In the rows, 128 means zero.
Each path below is one point turned by a fixed rotation once a step. After each direction that follows a path, write how fast that rotation turns it, in degrees per step (0 if it stays still).
Each turn is a multiple of 5 degrees from 10 to 175, or 0.
Each row of a path follows its step; steps can be skipped.
path 1
step 0: [137 132 134 127 134 144 137 132 116 127 125 109 139 119 114 139 137 142
 119 121 114 134 128 126 139 121 132 113 127 134 128 137 146 120 125 116
 137 133 129 123 133 118 121 129 137 142 137 117 131 136 134 124 126 132
 123 121 128]
step 1: [120 130 129 128 138 127 139 120 139 133 144 128 112 140 131 125 137 130
 135 126 126 119 126 128 128 120 132 127 125 130 115 125 124 143 107 112
 137 139 109 129 124 126 120 131 132 142 128 135 121 136 132 130 132 127
 126 107 120]
step 2: [132 133 128 115 116 133 152 137 125 125 137 136 112 137 143 116 121 123
 125 132 133 117 136 128 130 125 135 132 130 122 134 130 134 132 135 132
 126 140 141 152 116 127 142 135 136 129 119 135 129 131 124 121 129 126
 121 131 139]
step 3: [127 121 128 130 111 146 133 120 141 118 121 139 139 114 122 129 124 135
 125 131 129 122 125 128 119 125 128 125 118 120 136 125 129 115 131 133
 123 133 139 136 138 147 120 128 123 116 121 127 119 124 121 116 130 104
 119 117 121]
step 4: [130 141 124 145 121 130 125 118 137 117 134 135 129 119 143 139 121 125
 121 123 127 121 134 122 132 122 131 139 114 147 124 131 134 119 123 121
 128 117 134 119 144 125 125 130 129 131 138 116 140 133 144 142 116 119
 131 132 125]
step 5: [123 131 131 123 138 139 126 128 130 136 134 124 117 125 134 132 119 122
 135 124 124 140 107 130 130 126 149 128 133 140 126 130 125 147 126 135
 148 125 126 127 128 132 140 139 110 127 136 131 146 124 133 124 132 123
 140 134 117]
step 6: [118 108 140 118 136 136 114 125 111 117 129 135 121 140 132 137 124 134
 141 121 142 115 125 138 137 133 125 131 129 120 137 126 131 134 134 125
 125 131 137 125 129 114 131 137 124 124 140 137 127 139 114 121 139 123
 130 130 140]
step 7: [122 131 127 133 121 116 122 118 121 133 125 137 132 127 120 122 123 150
 130 132 135 122 122 130 121 121 112 128 127 114 120 130 143 122 141 132
 130 116 117 145 138 113 138 120 121 132 128 130 113 124 141 124 134 121
 123 138 120]
step 8: [134 128 108 119 135 131 123 135 131 149 118 125 135 112 132 114 128 139
 119 142 131 122 131 121 130 115 132 122 133 129 135 135 139 113 132 112
 133 130 125 111 133 134 132 134 128 144 137 121 134 131 136 133 129 131
 124 130 137]
step 9: [143 125 133 123 149 129 131 135 134 140 137 135 123 146 124 135 122 124
 126 130 131 135 115 120 133 114 137 129 126 126 130 140 112 120 121 118
 119 126 108 121 131 130 127 119 133 126 123 137 137 139 123 126 118 117
 129 115 119]
[126 125 130 124 125 127 128 127 127 127 129 127 130 131 132 125 131 128
 126 124 128 128 125 125 126 125 129 129 132 127 125 126 127 126 130 129
 126 126 129 129 125 126 126 127 128 125 126 130 131 128 125 125 129 124
 130 128 131] -> 95
[124 133 128 129 129 123 126 124 127 125 129 131 128 132 130 130 130 129
 127 129 127 129 129 128 128 127 128 131 127 131 128 129 126 127 129 127
 126 128 125 133 129 129 131 126 130 126 128 132 127 132 131 130 125 129
 129 128 129] -> 135
[130 129 135 123 128 127 128 128 127 129 129 130 126 130 126 127 126 128
 134 129 128 125 124 130 127 129 126 129 129 129 126 130 124 130 129 127
 128 130 133 130 129 130 129 128 132 128 129 129 127 124 125 131 127 129
 127 128 130] -> 90
